Rotation paths and how fast each direction turns (degrees a step):
Each turn is a multiple of 5 degrees from 10 to 175, or 0.
Each row of a path follows its step; steps can be skipped.

step 0: [  7 -27 -41  -7 -13  29   3 -19 -14   0 -31  -7 -14   1  -5  37  20 -10
   8  -8   1   6  -7 -23  -6 -16   7  -6  11 -20  -2  25  25 -41 -13 -37
  -3 -29  10  20  33  28 -19  11   7 -26  -7   0  18  -5 -10  32  16  28
   1  33]
step 2: [ 18 -11 -18  -8 -27   5  -1  -5  11  13  11  11 -13  16  -8 -22  22  12
 -12  18  17  -2 -33 -33   7 -11  14  11  36  42 -12  -2 -18 -14 -11   5
  -6 -50 -29  18  53 -25 -12  13  20 -22  19   1   4 -25   4  19 -25   1
 -10 -16]
step 3: [ 14 -41   3  20 -20   4  -2   1 -41   3   6 -13  32  -3 -23   3 -10 -18
   5  -7 -57   3 -14 -14   8  -3 -22   3  36  16 -14  10  -7  18  -7  -8
 -26   3 -23  29  39 -22 -34  10  16 -17   6 -24  -8 -16  21  17   9  10
 -26 -16]
step 4: [  8  -8 -40  20 -13 -11   8  51 -34   9 -22   3  -6  32   9  16  13  10
  -7 -23 -19   5   2   5  -5  34   9  15   8  20  20  14   1  27 -19 -48
  -3 -13 -15  -1  24 -39  17   3   8 -17   3  13  -9 -13   6  13  19   0
 -43 -13]
step 13: [ 45 -31   4   8 -24  30 -17 -24   4  -3 -20 -27  13  16  -7  12  11  21
 -18   0   4  20 -10  16   5 -21  -4   9  53  -5 -18   6 -38   0 -17  -3
 -22 -15 -18  12  43   0   0 -10   1 -11 -14  11  18 -17 -19  35 -19 -35
  -5   4]
step 16: [ 15 -36 -29  -3 -11   1 -15  20 -73 -11  -9   0  -8  38   8 -19 -11  22
  23  -8   9  21 -19   3  -8  19  -8  26  -1  12 -10  42   0  -5 -26 -22
  21  -5   7 -12  50  -9   1  -5  -6   0  -9 -26   4 -11  -7  -6  18   1
  -7   4]
step 17: [  1 -10  -7  13 -40   1  26  10   2  30   9  28 -12  32 -33  15  36  -9
  20   2 -11  19 -31  17 -30 -27   4  23 -20   2   3  41  -1 -27 -24 -20
   9 -20  -1 -13  43  -1 -15  -6  -8 -30  15   1 -18 -22  -5  -1  -3   8
 -13  -1]
step 19: [ 28   9 -39  15 -13   6 -27 -24  10 -12 -30  -5  -3  15 -13   0   0   1
  -6  10  -5  22  14  -8  -7   0  14 -29  35   6 -10  31   9   3  -2 -33
   5 -19   4  24  37  -3  14  -4 -15 -63  12   5  -4   1  11  31   4  12
 -36 -26]
step 21: [  5 -30  30  -8 -21  -1   3  -4 -22  10  -8   5  13  27  -7 -12   9   2
 -13   4   9 -25 -15 -35  22  52 -32   8  18  26  30  11  -4  15 -10 -28
  17   9 -10  28  50  -3  -4   5  21 -22  -1  -7  15 -31  -1  21 -18   5
 -27 -11]
step 25: [ 38  13   2  20  10  16  -1   6  19   5 -28   0  15 -10 -24   6   8  26
 -32  18 -12  24   0   6   6  -8  18  13  34   4  -2  41  -6 -10 -20 -40
  -1   8   4  -5  42   9 -36   7 -10 -21 -10  36  26 -16  13  30  -6  10
  21  31]
Directions:
[ -4  -2   1  -2  -1  -4  -4  -2   0   4  -1   0  -3 -11   7  -3  -1   8
   1   1  -4   3   3  -4   3   0   0   0   0  -6  -2  -5  -1   1   6  -3
   2 -12   5 -11  10  -9   9  -4  -9  -9   2  -7   6   3  -1  -7   5  -7
   6  -5] -> 100
[  3   0   8   4  -2   0  -9   0  -7 -14  -2   1   5   4   2   2  -7   8
   3  -1   3  -5   4  -1   7  -2 -17   8  -1   0  -1  -1   4   5   0  -5
   5   4  -3  -3   2   1   8   1  -4   5  -3   1  -8  -1  -4   6  -2  -2
  -4  -6] -> 145
[  0  -1  -2   1  -7 -10   4   4  -5   6   6  -6   1   3  -2   0  -1   1
  -4 -11  -7   5  -6  -7  15   3  -1   5  -2   4  -6   5   0   3   1   3
   4   7   3  -3  -4  -1   8   2   4   6   6  -6   9  -2   1  -6  -3   7
  -6  -2] -> 60
[ -4   1   0  -7  -2  -2   4  -2   2  -5  -1  -3   6   5   6  -1   1   5
   5   5 -13   2   2  -1   1   2   0  -3   5  -4  12  -8   5  -3  -2  10
  -7  -4   0   7  -1  -8   3   0   4   2  -3   2   7  -7   0   7  -7  -2
 -10  -6] -> 40
[ -5  -5  13   5  -8  -7  -2   1  11  12  -4  -1   6  -1  -8   0  -1  -3
   2   6  -2  -2   8   7   1   0  -1  -2   6  -1  -2   3  -1  -6  -5   0
   5   6  -2  -1   1   8   2 -10   0  -6   1  -2   4   6  -5   7   0  -1
  -9  -3] -> 175
[  1 -12  -3   3   4   2   0   7   6   3   2   3   5  -4   2   7  -7   4
   0  -4   0  -3  -2   4   5   0   4   1   1  14   3  -4  -4  -3  -1  -4
  -9  -3  -8  -6  -1   5  -2   9  -3   7  -2  -5   6   0   8   9   0  -9
   2  -5] -> 35
